One turning vector, and how many ticks it has turned
The counts run from 0 to 326.
[ -5  23  17  14  -4  30  16  -1  23  11  -5 -17  12 -12   6  29  -2  26
 -21   0  19   2  13  25  10 -22  16   4  -1  31  -3   3  27  30  -5  31
  -8 -26  33  41  26 -10 -10  -5   0   2  48  -3  14]
9
[-12 -11   7   3   1  55 -41  -4  -3   4   4  10  11 -38  35 -27 -30  -2
  12  14  14   8 -22 -11 -14 -20 -11  -7  17   8  -6  32  -5  -9  -1 -35
 -30 -31 -15 -10  12  -7  22  -1  13  39   0 -13 -14]
193
[ 25 -11  -1  14  30 -24 -12 -25 -30  11 -12   4  15  15  21 -22  28  -5
  40  11 -24 -31  27 -36  18  -2 -13 -11  12  -6  -1   5   8 -21  12 -10
   4  17 -40 -19   3  16  -4   1 -12 -33 -18  22   1]
266
[ 36 -23  -1  19  24 -15 -18 -23 -39  12 -14  -1  11   5  23 -33  19   5
  38  11 -16 -38  27 -26  14  -4  -2  -8  17  -2  -8   5   2 -22  12  -2
   2  25 -33 -13  -1  13  -6   5   7 -24 -23  19  10]
265
[  9  37  -1   5   8  32  13  24  16 -13   9 -25 -22 -21  22  30 -28  16
 -27  41 -24  12 -11  -5 -41 -17 -19  -9  -8  13 -12 -11   7  27   8  24
  -2 -25   9  16  17 -17  12  -9   3   1  -9 -29  -3]
29
[ -2 -10  -1   2 -12 -30 -16 -19 -13  29   2  11  38  -1  -5 -24  29  -5
 -17   9  15 -26  21   0  29 -34  20 -16  20  16   0  21  13  24  -9   3
  14  20 -28 -22 -14  43   2  31  -3  10 -31  26  14]
286
[ 50 -18 -22  24  22  -3  34   7   2   1 -16 -21   1 -14  25 -14 -36  -7
  13  10  12   3  15  -1   0  12  -4  20  -6  16   7  -7  18 -29 -15  14
  19  39  29  44  -4   1   2 -11  15 -32  15  30  -6]
239
[  4  -7  -5   5  -1  56 -16 -30   5  -1  -9   4  27 -29  -7 -27 -33   1
   9  15  -1  17 -16 -21  -2  -2  -6  13  33  -3  27   9  -5  -8 -14 -36
  17  -9  12  13  -7  30  23 -19 -22 -14  29  26 -17]
214
[-10 -11  15   2 -13  11 -10  17  17  16   1   6   7  -8  51   6 -12  -3
   2 -12  36   8  -2  28   6 -15  10   5 -35  34 -13  29   2  -1  15  10
 -28 -14   4  18  32 -34  -3  23  40  34   2  -9 -24]
171
[-23   3  10  25 -16  14  10 -15 -22  -6 -18  -9  14  23 -36  30   4  18
  -5 -45 -21 -27  -7  13  15  -4  44  -6  21  -7  11 -17 -19  15   0  -9
  23 -12  16   3  -8   6 -19  -9   5 -33  48  -6  23]
321
[  3  26 -14   8 -39 -45  37  32  26  10  -1   3   5   3  -4  22   7 -13
  -3 -28  18  34  -1  44  28 -26   5 -11  10  20   0  30  10  -9 -15  10
  -1  10   4   1   6  13   0  29  25  16 -30  -1   0]
310
[ 20 -27  -1   3  -1 -62  11   9  20  19  -2  -6   9  -2  -4 -12  -3 -31
 -23  30  43  -3  16   8  -8 -16  -3  14  -6  22  -4  19  35   9   8   6
  32   2  14  18  16  25  17  18   1   1 -35  13 -17]
62
[ 39 -26 -16  23  21  -3  30   7   2   9 -19 -22  12 -24  14 -20 -29  -1
  -1  11  24  -9  13  -1   0   6   8  25   0  23   5 -20  18 -22 -20  14
  29  28  34  47  -6   6   3  -9  13 -35  26  26   0]
238
[-18  22  20  16 -29   8   9 -26  -6  -9 -20   8   2  37 -38  34  21  12
  10 -41 -33  -6 -11  12  34  -1  29   0  33 -17  11  -5 -21   3  11  -4
  12 -15   4   4  11  13 -28  -9  -8 -34  28  -6  14]
319
[ 12   8 -31   7  -3 -30  34  46  13   0 -17 -13  -6 -24  10 -26 -21 -12
 -15  37  28  34 -10   0 -10   5 -40   4  14  11  14  11  17 -11 -29  -9
  13   3  30   8 -18   9  27 -15 -12  14 -16 -14 -18]
221
[-10 -17 -22   4 -15  21   5 -22 -24  21   8  16  51 -20  -9  -8  30   2
  22 -15 -15   8  -1   2  17 -19  46 -11   6  -4  29   7 -15 -11 -23 -24
  30  34 -15 -21  -7  20   9  14  -8 -27   8  29   0]
127
[ -2 -18  -4  14  -5 -28  -2   2   4  17   7 -10  13   7   4 -29 -39 -25
 -28  52  27 -11  -1  -7 -21  -2   7   4   0  24 -11  22  20  38   9  -1
  37   2  20   4 -11  46  20  31   3  -5 -20  31 -24]
59
[-20 -13 -11   6 -31  -4  19   0   3  31  -1  13  41   8  20   9  20  -6
 -11 -20  24  14   9  34  25  -5  36   0 -41  23  22  16  -2  11   0  13
  29  24  30  25  11  -9  -3  22  19  -6  12  27 -16]
149
[ -3  -9  15  12 -15  14 -17   1   4  15 -12  14  -3  12  57 -12  17   3
  32  -9  17   1   7  18  23 -11  -3   0   0  16 -10  52  -9  -6  34   8
 -26  -9  -1   8  29 -32  -5  18  30  33 -20  -6 -24]
174
[ -9  -5  17  13   3  -3 -14 -25 -14  12 -23  14  20  25  31  -4  54   8
  21 -15   7 -24  16 -14  40   0 -21 -16  12 -10  11  32 -15  15  35 -14
  -4 -27   5   2  20 -27  -2 -13 -34   4  20 -22 -15]
179
[  6 -29   0  19   3 -18   2 -44 -20  20  -9 -10  29 -25  21 -28  35   3
  -2  35  -1  -7  26 -23  -2 -29   0   5  17   5   7  16   2  10  15   0
  57  -4   8  10  18  13  24  -4 -25 -22  -4   4 -15]
40
[-14  10 -21   9 -38 -40  27  35   6  10  -1 -10  16  -2  -3  10 -18  -9
 -23 -22  32  19  -7  38  20 -29  26 -16   7  34  -5  21  10   9 -21  -3
   7  13  11  -5 -18  25   6  27  23  21 -13   1  14]
308
[-10  21   5  -6 -33  32 -20 -15 -26 -30  -5  10   9  18 -46  20 -47   1
  -1 -23 -23 -14 -13   4   0  -6  11  -8  18  -8   6 -15 -12  10 -12 -38
  -7   1 -24 -29 -28  31  -7  -6  23  -8  -5  13  27]
300
[ -2   7   8  -1 -14  13 -36 -20  -1  23   7  13  16   5   2 -16  -8  -1
  -1  21  -9 -23   0   0   9 -26  18 -14  21  14 -12  28  10  21   3   1
  -9  16 -46 -30  -4  47  -7  42  20  12 -40  36   9]
283
[ 31  -1   0  21  16 -27  16  14 -14 -12 -26  -6 -19  13  28 -20 -20 -10
  55  15  -9  21  -7 -26 -18  19 -37  18   7   5  -9  -3  10 -55  -4  -8
 -11  13 -14   2  12   1  -1 -24  20 -27 -16   3  -5]
244
[ 44 -20 -13  19  16 -22  28  12   0   0 -16 -14   6 -23  24 -16 -25 -13
  31   4  16  23  14  -9  -5   3 -19  28 -12  14  -6 -18  22 -59 -22  -7
   7  23   9  35  15  -4   6 -22  26 -31   5  11   0]
241
[-12  33 -17  28  16 -14  25  17 -27 -19 -10 -28  -1  -8  24  10  -2  17
  -3  29 -16   2  -7 -32 -18  -3 -20 -22  10   3  -2 -10  -2  27   2 -13
  16 -30  14 -15 -11 -13  19 -34 -36 -16  25 -40   3]
24
[-19  43  10  16  -5  23  18   3  16   4 -16 -11   5  16   8  24  -2  30
 -25  17   7  -8   2  15  16  -9   2  -9  14  22  -2   7  21  59   2  30
  -7 -25  36  20   8  -3 -18  -7 -14   0  47  -2   9]
7
[ 55  -7  -4  18  30  28   6  20  18 -13  19  -7 -13 -23 -23  46 -12   9
   1 -22  -5 -42  15  21  14  -4  29 -16   0   3   3 -15   7 -11 -22   9
 -16  15 -12  19 -15  -8 -18  24   8 -26  14   6  20]
99
[ -8 -13  20  14  -9  45 -21 -42   9  21   5  -4   3 -28  27 -23  -3   9
   2  47 -17  19   2 -15 -29 -40   8  20  26  13 -22  18   4  -1  14  22
  16 -19  -8  13  47  10  13  10  16   0 -16   5 -16]
35
[ 16   0  -4  -6  23  27  -7  12  -8 -23   0  -3   7 -15   8  32  -6   9
 -25 -12  13 -34  10  -2   8  -3 -17 -20 -29  -1  23  -9  -3  27   8 -20
  -2 -35  19  24  -8 -49  11 -26 -18   8  37 -40   3]
185
[ 29   9  -6  -9  24  54  -6   9   7 -26  10 -10  -9 -25  16  42 -33  11
  -7  -5   3 -19   5   2  13  -3 -26 -19 -31  -6  23  -2  -2  14  11 -23
 -18 -33   6  23  -6 -45  15 -16  -6   8  20 -18  -7]
187
[ 38 -18   9   2  -4 -52  11   6  30   0  -9   6 -17  13 -14   4  17 -31
   0  13  21   2  24  10   5   3 -33  21  -3   1  -5  20  23 -15  13  11
  22   4   8  30  26  12  -1   9   8  -9 -59   8 -19]
65
[ 17 -14  -4   9  38 -44  -9 -15 -49   9 -11   6  31   6   3 -16  27  -5
  14   5  -9 -41  25 -39   9  -3 -10 -16  -8  -4  -3 -18   9  -5   4 -24
  12   8 -35 -26 -11  11  10 -12 -23 -33  -8   4  18]
268
[ -4  16  34  16  -5  24  -4 -26  25  13 -23   4  -4  35 -26 -16  -6   8
 -10  44 -15   5 -23 -13 -11  18  -2  34  34 -12   0 -12   6  10  -2  30
  15  -4  22  26  22  29 -29 -15 -20 -33  21  18  -8]
231
[ -2  -3 -47   6 -10 -11  32  12 -25   8   6   8  34 -16   1   6  25  -6
  18 -15 -17  10   3   5  22  -1  17 -24 -13   1  36  11 -13  -5 -22 -22
  38  38   4 -24 -30  10  13   9 -15 -24  -5  13  -5]
130
[ -2  23 -44 -11 -23 -22  37  48 -14 -18  -6   5   2  -5  -7  31  12  -8
   6  -8 -22  27  -2  16   0   9 -12 -17 -33  -7  31  -4 -18 -18 -22 -18
  20  31   4 -22 -19 -22   8 -10   9  -6 -35 -15   3]
134
[-16  14  -3  27 -14  19  24  -9 -20 -11 -13 -12   9  18 -24  35 -15  23
  -1 -38 -25 -23 -14  16  24  -1  45 -14  14  -4  14 -12 -17  18   6  -8
  21  -3  22   7 -21   4 -12  -5  -2 -38  48   7  14]
322
[  9  24  19   4 -21 -13   6  24  28  -6 -34   1 -36  22 -11 -17  -1  -3
  -6  47  -6  28 -21  -1 -29  15 -43  26  32 -12  -1   5   6 -18  -9  21
  -4  -6  14  12  15   1 -18 -24  -2   5 -33 -19 -10]
226
[-47  32  21  12 -29 -13  -7  11 -12 -10 -39  13  -5  24   7 -11   3  11
  15   3  15  14 -20  -5  -6   4 -22   7  31   3 -13  14  11  12  -1 -13
 -31 -34   7 -28  11  -5 -10 -33   1  22  17 -31  21]
1
[ -2  -5  28  15   0  18  -3 -28   8  21 -21  -6  14  12 -25 -19  -9   7
 -25  36   5 -14  -8 -13 -14  10  24  39  22  -1   3 -23  11  13 -10  22
  26  -1  29  38  11  30 -14 -17 -14 -38  36  19   0]
233
[ -4 -14  -7   9  -7  36 -11 -27  -8   1  -7   2  32 -36  -3 -36 -35  -9
  -1  17  14  12 -18 -22  -2  -6  -6  15  25   0  23   8   4  -5 -27 -41
  22  -8  21  14  -9  29  29 -19 -24  -8  34  20  -8]
215
[  1  38  15  11  32 -22   6  18  19  21   5 -13   6  39   3  16 -22  -3
 -21  43 -11 -19 -19 -20 -22  12   5  -1 -22  17 -17 -24  24  31   1  34
  -7  -9  -7   9   9  17 -20  15 -17 -37  23   6   0]
253
[-19  27 -20  13 -30  -5  17  14   2   5  12  -1  27   8 -12  13 -49 -10
  -8 -18   7   8 -24  21  25 -18  26 -27   9  28   4  24   4  25 -18 -21
   6   6  -1 -22 -32  48   9  31  10   2   8  29   3]
305
[  2 -10 -13  27  16  -7  -7  20 -32   1   0   4   2 -19  -1 -16   6   7
  39  -6 -11 -11 -20 -17  -4  -6  20 -26  40   0 -11  17 -12 -26 -20 -37
 -23  17 -40 -52 -32  20   1  15   6   0  -5  -8  16]
107
[-26  26 -25   4 -27 -17  21  17   7  16  12  -2  31   0 -12  14 -31 -16
 -10 -21  19  20 -18  28  28 -27  25 -21  -2  28  -3  22  11  16 -24 -20
   4   0  -1 -13 -18  45  14  34   8   4   4  27   2]
306
[ 22 -21  30  15   6  -6 -24 -27 -10 -28 -23   5 -17  40 -54   1 -17  -7
   8  -4  -5 -47   9 -16  -6  26  -8  22  23 -25  -1 -20   1   6  15 -21
  16  -2  -1   2 -10  18 -22 -19  -8 -33  -2  13   9]
72
